In the rows, 128 means zero.
The same turns and mirrors carry the whole set onto itself and the rows of a family onto each other. Which other rows belong to the same family as each row named below? List them in the order they appear above.
These 32 rows form 4 families of 8 rows each.
gud: [118 117 101 120 111 137 106 131 120 143 121 128]
nopet: [133 123 101 157 135 148 142 113 100 126 120 140]
nof: [118 115  97 132 117 129 120 142 121 139 123 136]
timi: [122 124 130  92 108 131 119 114 108 139 129 115]
fovak: [158 122 134 104 109 139 139  98  97 141 139 128]
Kide: [ 99 109  97 132 120 152 131 118 101 120 119 127]
gimi: [136 114 109 146 139 132 145 120 118 133  98 146]
Rarop: [109 114 127 105 120 158 145 100  94 124 130 114]
nem: [145 121 118 148 131 135 165 116  99 136 111 147]
Bimup: [133 107 109 146 132 130 165 120 109 140 103 143]
beb: [161 135 138 113 113 134 132 107 102 139 128 135]
bak: [166 124 107 137 130 137 134 121 115 144 127 144]
Sof: [101  93 104 136 103 136 150 118 100 140 108 135]
bagiz: [153 110 111 147 114 133 127 120 110 141 113 159]
fal: [157 123 144 117 122 120 144 101 102 140 123 138]
vatod: [158 113 123 121 137 143 149  83 106 143 115 126]
Lefef: [119 108 134  91 118 128 129 105 113 147 127 113]
Vasul: [143 114 104 140 127 117 139 130 109 144 138 156]
Tatuv: [157 115 127 111 131 128 150 110 105 151 149 139]
dev: [140 116 129 104 135 140 166  94  99 139 122 118]
Gef: [126  99 120  89 110 136 136 111 102 145 150 130]
Bifu: [109 114 124  98  97 131 124 118 103 137 134 120]
tinuz: [156 126 108 141 116 140 118 125 114 143 120 147]
vifir: [114  94 100 121 111 141 112 125 121 148 118 134]
Sefet: [113  98  97 117 106 126 126 132 106 139 139 146]
Puva: [143 127 132 131 134 154 157  94  93 131 130 126]
fud: [105  95 105 104 111 150 142 100  99 142 122 113]
Rukas: [117 100 131 108 102 149 136  86  96 145 121 118]
Buf: [ 94 102 117 132 105 138 133 123 108 134 105 137]
kopin: [110 101  94 147 108 145 140 123  99 139 112 142]
Zuge: [117  90 115 107 107 146 154  90  95 145 118 117]
gimol: [149 105 120 117 136 140 169  93 104 144 114 126]

Same family as vifir: gimi, bagiz, fal, vatod, Lefef, Rukas, Buf
Same family as Vasul: nopet, Kide, Rarop, Tatuv, Gef, Sefet, Puva
Same family as gimol: gud, timi, Bimup, beb, Sof, tinuz, Zuge

The same turns and mirrors carry the whole set onto itself and the rows of a family onto each other. Which other rows belong to the same family as each row named below? List them in the order they appear above.
These 32 rows form 4 families of 8 rows each.
zud: [130 109 133 131 125 111 106 141]
sobak: [128 123 141 163 122 113 133 120]
Pepev: [130 140 146 139 108 140 132 145]
Fozu: [107 117 165 138 145 146 132 128]
gare: [106 148 158 142 129 143 129 105]
Pobut: [108 129 152 148 141 152 128 140]
dizam: [137 113 132 134 136 113 124 140]
sep: [113 116 153 146 136 151 131 141]
Nam: [102 136 166 137 114 149 115 108]
vomez: [128 140 128 135 109 108 103 119]
Rofim: [112 115 158 143 144 147 134 133]
tubot: [126 117 147 162 113 115 133 116]
ber: [122 139 139 126 116 103 104 106]
romo: [112 140 142 113 147 132 100 125]
nov: [106 134 150 108 132 144 102 128]
vepat: [132 122 126 135 140 107 120 138]
zike: [127 144 147 129 113 143 137 140]
lige: [ 98 122 138 146 145 125  96 114]
zik: [128 126 144 158 126 114 144 119]
dop: [103 117 138 148 145 118  97 112]
med: [123 141 133 130 110 109 101 114]
zetur: [ 98 144 160 139 117 141 110 107]
zefu: [133 109 131 132 130 115 115 145]
Luv: [128 127 139 124 112 103 107 107]
mibed: [108 112 145 144 141 112  98 106]
fugiv: [123 117 151 159 108 124 136 121]
zerin: [109 139 145 111 141 139 102 129]
Sarop: [138 133 154 126 109 130 140 132]
Femem: [133 138 153 124 109 137 136 135]
Pipuv: [108 130 147 115 128 141  91 128]
gitob: [105 115 146 133 146 115 103 102]
deg: [101 147 159 140 124 140 120 102]

Same family as vepat: Pepev, Pobut, Nam, zik, Luv, Pipuv, gitob
Same family as fugiv: zud, Fozu, gare, vomez, romo, lige, Sarop

The same turns and mirrors carry the whole set onto itself and the rows of a family onto each other. Which other rows belong to the same family as each row named below? List them in the order they appear above.
These 28 rows form 7 families of 4 rows each.
vukad: [125 127 125 130 124 121 129 136 124 150 142]
Tuvo: [133 156 122 111 139 115 139 158 149 146 118]
dele: [122 177 124 121 149 134 122 162 164 131 153]
Mari: [141 137 150 129 109 127 146 156 131 124 137]
Vati: [118 187 119 137 138 118 148 136 159 131 160]
Guf: [130 132 128 137 129 137 128 154 124 119 138]
neku: [126 149 161 122 135  96 125 138 127 140 140]
laso: [129 166 125 104 137 114 135 127 133 146 159]
vob: [123 141 161 125 130 118 116 165 154 113 153]
Dizo: [108 176 142 130 131 125 145 142 174 126 166]
Luk: [104 171 146 145 139 117 125 167 171 133 143]
fitib: [130 150 142 147 119 101 116 168 129 128 151]
tive: [126 170 118 143 126 108 135 163 172 133 127]
feri: [127 176 139 123 134 122 138 142 176 116 166]
gize: [119 141 136 152 108 130 125 133 129 138 157]
vevut: [126 157 155 129 128 119 153 147 180 140 133]
labe: [104 170 134 116 149 107 119 149 168 139 142]
Tugep: [123 147 142 123 118 144 141 141 120 145 138]
ziz: [115 132 142 131 118 136 142 132 167 122 160]
vub: [141 149 134 123 107 111 120 149 137 126 173]
Val: [117 148 103 128 130 108 139 142 172 134 146]
Nezub: [127 164 148 139 119 108 139 129 121 145 162]
meza: [137 160 139 140 120 116 135 157 118 131 122]
mos: [121 143 132 131 114 121 135 127 115 145 140]
mugim: [ 98 173 143 122 147 131 137 140 160 119 153]
lole: [107 164 138 149 123 119 148 125 173 139 147]
dogaf: [144 138 146 142 113 127 126 159 130 125 137]
Zorik: [116 174 124 129 156 109 127 160 168 136 142]

Same family as Dizo: mos, dogaf, Zorik
Same family as fitib: tive, Nezub, lole
Same family as feri: vukad, Mari, labe
Same family as Val: neku, vevut, vub
Same family as Vati: Luk, gize, meza

The same turns and mirrors carry the whole set onto itself and the rows of a family onto each other. Which other rows belong to the same family as each row named below? List them in the order they appear above.
These 16 rows form 4 families of 4 rows each.
dore: [155 142 102 121 119 129 136 122 105 153 148 142 134 140 133  96 117]
Tazun: [151 160 142 136 127 129 138 117 140 141 134 146 102 157 136 122 118]
sonal: [160 144 108 134 117 131 143 113 113 146 149 134 141 146 123  98 113]
tok: [136 116 103 124 134 113 107 134 114 125 166 133 138 103 117 115 124]
Rini: [161 145 107 119 117 134 134 125 118 139 150 128 132 153 130  90 115]
negup: [130 130 138 139 140 119 102 129 139 119 157 126 103 113 126 155 120]
lugep: [152 142 107 124 113 132 136 124 116 144 146 132 138 143 126  86 117]
tafa: [133 123 102 122 137 112  99 132 107 133 166 143 128 102 126 122 116]
Mafu: [149 159 144 145 121 130 134 121 146 134 126 132 106 154 129 121 115]
Vug: [132 133 140 145 143 111 105 131 144 115 147 134 104 114 122 150 122]
Lin: [140 118  98 120 134 123 110 137 111 126 174 130 138 111 122 120 118]
munuv: [152 157 146 138 123 131 125 117 145 133 132 124  99 156 134 125 117]
ziri: [132 130 143 138 139 111  94 124 142 118 155 139 102 114 112 142 112]
banom: [139 120 106 130 125 116 105 127 105 132 168 134 138 102 116 116 109]
tofo: [152 153 145 141 131 126 134 110 151 131 135 139 105 158 118 124 116]
Refab: [130 141 142 138 147 112 100 127 141 122 151 146  97 120 130 148 118]

Same family as tafa: dore, Tazun, Refab
Same family as ziri: sonal, banom, tofo
Same family as Lin: Rini, negup, munuv

The same turns and mirrors carry the whole set onto itself and the rows of a family onto each other. Which other rows belong to the same family as each row named below? List them in the order they appear above.
These 36 rows form 6 families of 6 rows each.
doku: [105 116 143 100 132 139 130 129 123]
fozud: [129 124 136 152 122 131 147 117 109]
Bati: [120 123 142 117 119 111 106 121 136]
lapi: [143  87 128 148 129 124 131 129 125]
Fup: [148 109 111 137 115 115 125 106 121]
gol: [149 110 131 131 112 102 122 115 125]
nopa: [137 130 147 124 109 107 133 126 127]
punu: [119 135 146 112 126 120 113 110 134]
zivu: [128  85 121 118 138 132 118 135 105]
Kogis: [138  91 118 112 144 143 133 120 102]
sosev: [138  99 149 122 151 144 141 133 134]
koto: [143  90 119 112 146 131 125 128 100]
ribag: [134 140 132 120 148 127 123 120  93]
Vad: [148 106 117 130 113 113 143 117 137]
Fuvez: [114 109 133 118 143 140 134 142 146]
Zovi: [149 145 115 122 144 118 126 110 118]
fes: [133 150 120 132 141 130 147 120 123]
Pav: [147  86 117 131 143 129 127 120 106]
Sifav: [151 129 119 140 141 129 156 124 126]
razov: [129 133 126 104 125 118 123 138  99]
Vav: [121 100 139 124 141 146 131 134 147]
lunu: [139 103 138 114 158 131 105 119 111]
ridid: [138 134 145 117 141 122 119 109  97]
tolid: [135  93 117  98 139 139 137 113 123]
gova: [117 112 149 107 122 121 114 129 137]
kes: [132 137 129 149 130 134 150 126 128]
ralel: [133 122 140 109 125 114 101 124 136]
zug: [136 127 130 110 159 133 120 119  98]
zop: [136 132 134 120 141 115 102 139 134]
lut: [121 115 102 132 138 143 149 123 126]
mik: [149  98 121 132 115 112 131 106 127]
benu: [111 111 125 129 135 144 146 133 143]
Gifeb: [134 143 136 109 143 130 127 130  98]
dafu: [134 135 126 141 142 137 157 119 129]
tilef: [133 117 112 145 125 124 121  98 133]
pozo: [111 108 125 124 151 146 126 142 132]

Same family as Kogis: Fup, Vav, kes, ralel, Gifeb
Same family as Vad: punu, zivu, Sifav, ridid, pozo
Same family as zug: gol, fes, Pav, gova, benu
Same family as koto: Bati, ribag, Fuvez, mik, dafu

The same turns and mirrors carry the whole set onto itself and the rows of a family onto each other. Which other rows belong to the same family as each row named below? List them in the order they appear above.
These 36 rows form 12 families of 3 rows each.
tun: [153 136 152 129 127 120 124 101 133 125]
Lidib: [ 97 136 132 148 128 123 132 102 118 107]
mesik: [123 114 147 108 136 154 127 137 114 132]
Sonok: [106 122 129 157 133 112 123 109 119 113]
nugir: [161 137 143 135 126 131 136 107 126 134]
rali: [117 108 133 122 139 157 135 140 112 130]
lubor: [115 121 144 112 132 151 132 143 132 137]
zam: [155 138 155 134 122 127 139 108 136 128]
mab: [118 114 134 126 131 160 130 140 104 133]
falaz: [121 122 140 111 128 157 131 145 112 129]
Dafos: [151 152 156 131 116 141 131 118 126 129]
pomeg: [159 137 135 122 120 135 131 104 129 121]
bivo: [158 120 148 130 114 127 139 106 126 131]
Tapez: [101 127 140 148 119 109 128 117 110 105]
ruf: [ 96 134 131 146 131 116 122 120 119 104]
gunu: [156 134 146 129 116 124 130 105 138 120]
Vaf: [ 92 136 142 139 129 112 132 124 130 115]
zev: [115 118 127 110 130 156 133 137 108 119]
voke: [103 128 136 151 129 109 139 112 113 107]
nit: [104 127 150 144 115 116 137 112 129  96]
Sor: [106 139 126 142 126 113 130 109 113 100]
gidum: [160 124 153 138 120 126 146 113 114 122]
zib: [110 119 137 129 137 163 119 139 127 120]
Sop: [ 96 129 141 151 134 114 133 118 125 107]
vuvan: [160 129 147 135 113 132 137 105 123 129]
Sak: [117 120 143 121 138 159 134 145 119 134]
betud: [114 112 134 160 138 117 131 114 116 103]
sozu: [119 106 136 120 129 157 123 142 114 127]
Bom: [104 122 132 156 126 115 129 109 115 106]
sulo: [145 143 149 129 122 122 132 111 147 133]
Zomo: [110 122 136 116 129 165 137 130 110 129]
Giluz: [160 138 145 135 117 129 123 110 126 130]
vipek: [127 119 137 136 142 154 131 143  98 131]
Vufiz: [151 136 144 128 117 140 137  95 133 126]
rupen: [116 119 137 125 131 152 132 142  98 139]
zar: [ 94 130 143 140 136 112 124 117 112 108]

Same family as Bom: mab, vuvan
Same family as gunu: falaz, ruf
Same family as Giluz: Tapez, sozu
Same family as betud: gidum, vipek
Same family as lubor: Vaf, sulo
Same family as zib: Dafos, nit
Same family as voke: nugir, rali

